rotation steps, each row followed by its count of steps
The counts run from 0 to 165.
[116 120 173 112  50 160 128  75 149 106 139 149 110 134 130 175 147 137
 159 147 175 132 146 135 121 139 119  97 112 123 125 128 146 129 115 155
 126 100 122 126  96 109 165  67 102 150 133 153 123]
126
[114 104  69 149 189 130 136 128 119  87 137 125 152 101 107 145 172 142
 129 116 134 130 113 133 141 121 194 122 126 150 146  87 122 120 151 139
 111 150 111 100 133 135 163 167  93 152 127  60 123]
148
[151 121  92 142 178 162 153 156 121  96 149 159 150 124  94 111  77  90
 132 116 113 184 104 132  86 140 105 178 167 137  89 144 150 113 134 136
 149 136 109 112 105 136 129 164 116 152  97 142 113]
110
[120 111 185 105 106 118 108  95 118 136 143 148 110 134 134 141  79  71
 122  84 142 103 138 129 116 169 133 125 132 105 122 120 147 138  63 140
 132 134 132 115 130 127 151  50 117 110 100 128 100]
119
[116 114  79 130 165 123 125 140 137  70 108 110 134 105 121 146 156 122
 119 115 174 103 105 159 156 126 194 143 127 136 163  74 121 123 128 158
 111 138 135 102 140 112 165 139  86 113 115  62 125]
149
[147 122 136 125 153 127 138 125 142 144  94 107 113 116 170 144  99 105
 101 140 124  91 139 147 163 127 155  57 115  84 129  93 123 128 101 146
 164 175 116 107 130 108 135  82 149  97 129  57  97]
44
[139 100 124 114 146 127 143 118 149 124 104  99 119 136 139 149 179 156
 107 126 141  93 178 148 189 138 148  91 140  80 104 103 165 158 116 133
 130 119 126 103 106 132 143  98 103  97 121  49 128]
144
[ 96 127 158 109  82  92 116 103 157 136 114 117 128 124 143 193 157 124
 184 141 190  63 141 146 147 158 153 108 104 107 143 103 126 131 125 144
 126  83 134 110 149 109 134  94 116 110 151 102 128]
25
[106 106 159 123  73 158 120  76 144 121 168 153 114 148 115 172 161 138
 157 153 182 167 119 117  97 133 102 118 118 135 114 138 131 126 145 150
 131 101 122 131 108 119 155  93 102 165 157 157 132]
127
[123 110 116 105 130 131 123 150 128  97 129  84 105 109 154 153 147 104
 103 145 201  95 106 163 167 138 188 131 117 128 172  70 140 119 131 155
 123 136 126  94 129 117 152 122 106 102 125  77 130]
150
[103 144 160 125  87 118 109 122 101 165 187 140 121 117 121 115  86  85
  97 197 137 137  86 135  94 149  98 147 177 132 138 118 153 100 134 164
 161 159 109 143 123 130 110 106 156 141 124 154 146]
58
[127 142 142 144 153 118  91 131 127 154 124 154 162 137  98 145 158 128
 155 156 150 164 114 113  83 171 147 173 117 147 125 103 111 135 175 132
 112 125 121 182 149 157 106 175 146 143 165 127 146]
78
[130 161 135 140 120 112 143 116 158 120  80 183 146 126 131 135  52  62
 186 105 120 104 139 117 129 143  89 157 117 137 106 130  95 109  91 147
 132 114 149 155 134 108 141 111 114 134  98 158 112]
5
[147 150 108 105 156 134 142 150 149  98 133  67  78 103 123 107 128 131
  99  81 131  88 163 141 188 137 174 145  97 123 178 135 125 125 124 133
 113 146 144 117 124 133 134 142  75 151 121 109 153]
93
[110 120  98 111 115 132 177 109 152 157 171  71 119 147 129 158 164 155
 122 190 125 130 121 136 161 107 116 123 142  98 102 154 141  98 187 154
 161 113 122 118  86 110 112 148 121 166 144  96 161]
33
[107 102 161 114 130 144 110 115 113  81 104 141 128 153  99 157 147 113
 102  91 160 115 135 130 145 180 159 173 117 120 148  91 149 173  82 156
  97 109 160 141 139 140 169  95  75 108 113 100 122]
18
[104 149 126 110 108  97 128 128 141 189 167 101 125 106 154 147  97  97
 141 199 145 104  93 141 123 108 123  85 159 121 105 128 110  91 144 152
 172 152  97  95 135 109 109 103 167 138 135 114 135]
158
[156 142  88 143 183 112 118 139 161 107 127  93 124  93 138 127  78  91
 132  81 143 126 113  98 117 134 161 138  83 151 159 129  56  92 137 112
 126 161 141 112 165 130 140 161 109 168 142  99 105]
98
[113  81 108 122 192  97 134 119 133 163 138 132 173 154 121 134 170 154
 146 124 107 130 138  78 122 125 141 148 163 110  81 127 110 147 150 105
 108 121 122 122 147 158 127 164 114 135 132  35 112]
141
[114  89 205  94  86 131  94  90 120 149 169 164  99 145 131 151 101 107
 121 116 155 127 139 115  86 178 112 108 134 107 126 137 161 141  74 118
 136 125 122  98 134 146 155  61 132 138 121 119  98]
120
[106 106  97 124 143  97 152 139 164 119 140 131 157 106 116 148 153 163
 200 140 168 116 137 116 141  94 131 181 163 136 126 140 109 121 148 129
 113  93 139  97 138 123 143 186  93 146 119  91 131]
29
[157 118 181 140 110 150 108 112 121 130 149 178 102 156 129 120 163 177
 116 166 143 195 158  94 109 114 114 138 121 120 113 103 125 162 159 123
 121 155 108 172 107 167 158 127 118 165 144 127 127]
71
[119 110 136  97 123 136 115 158 128 131 146  72  88 103 143 152 147 112
 100 182 188 103  88 152 141 131 160 125 133 101 174  76 149 120 149 151
 151 133 112  93 126 111 123 118 128 107 156  90 123]
151
[168 126 109 127 137 170 126 138 147 138 148 117 126 149 129 129  81  78
 123 162 144 176 101 151  93 140  88 108 130 117  55 142 162 106 149 133
 170 134  80  92  77 119 111 111 133 141 111 156 115]
108
[ 85 134 140 130 142 103 131 112 131 106 100 170 154  97  87 188 152 152
 181  85 146  95 159 119 133 161 169 153 119 107 157 123  99 132 124 143
 103 101 166 136 166 126 151 168 109 138 162  78 134]
23
[133 149 162 130  96 158 146 116 132 138 146 159 118 124 115 139  75  87
 132 154 125 160 131 101  67 153  95 133 116 110 137 160 114  88 153 142
 175 132 140 147 127 119 139 142 168 180 175 167 125]
2
[137 125 106 129 200 118 165 134 133 110  80 119 135 113 142 113  88 122
 108 104  86  96 132 107 156 119 163 130 141 106 144  93  92 133 111 134
 147 164 146 116 138 127 138 153 120 131 114  34  92]
42
[164 121 182 140  91 129  89 112 140 130 117 131 105 143 154 111 129 143
 117 151 167 121 176 113 168 122 102 135 110 140 112  86 132 165 107 135
 105 149 117 173 108 143 162  56  77 120  87 140 120]
69
[171 155  86 157 156 140 164 153 186  96  78 139 142  96 132 126  61 100
 174  97 133 115 147 138 137 114 117 118 118 124  93 134 109 107 122 135
 153 126 123 106 117 118 135 149 119 136 106 136 105]
105
[107 168  97 135 142 103 149 143 151 120 111 118 138  51 118 131  90 138
 163 131 128  75 119 139 151 103 159 133 140 115 178 111  97  84 132 162
 141 143 143 113 154  98 123 167 149 129 133  88 130]
155
[100 125  65 121 153 128 160 109 138 139 163  84 141 148 111 152 164 144
 133 184  99 145 114 118 140 107 131 148 141 118 103 152 119  90 178 153
 150 136 125 123 117 125 125 167 114 182 144  89 157]
34
[111 130 145 116 149 164 144  87  86 145 174 152 132 139  83 138  91  81
  92 116  75 169 124 124  69 184 124 118 148 103 115 154 160 116 115 145
 154 151 138 139 117 149 124 124 153 174 139 126 138]
115
[147 144 128 109 149 156 168 157 132  91 101 137 110 130 112 108  53  75
 101  92 120 122 136 146 129 161 120 167 144  99 118 127 174 121  78 165
 157 128 146 122  94 127 133 111 103 106  88 144 120]
112
[135 138 147 168 135 103 105  92 133 119 119 186 160 129 132 118 118 157
 150 113 110 132 172  98 155 109 118 134 133 172 110 103  99 127  93 131
  87 167 124 179 120 149 171 111  83 147  72 129 127]
67
[151 122 138 130 153 138 154 110 148  96  92 186 156 152 107 128 114 132
 147  77 104 137 181 116 144 136  97 171 155 109  72 146 146 141  93 130
 126 105 153 156  98 152 154 131  83 125  76 119 123]
11
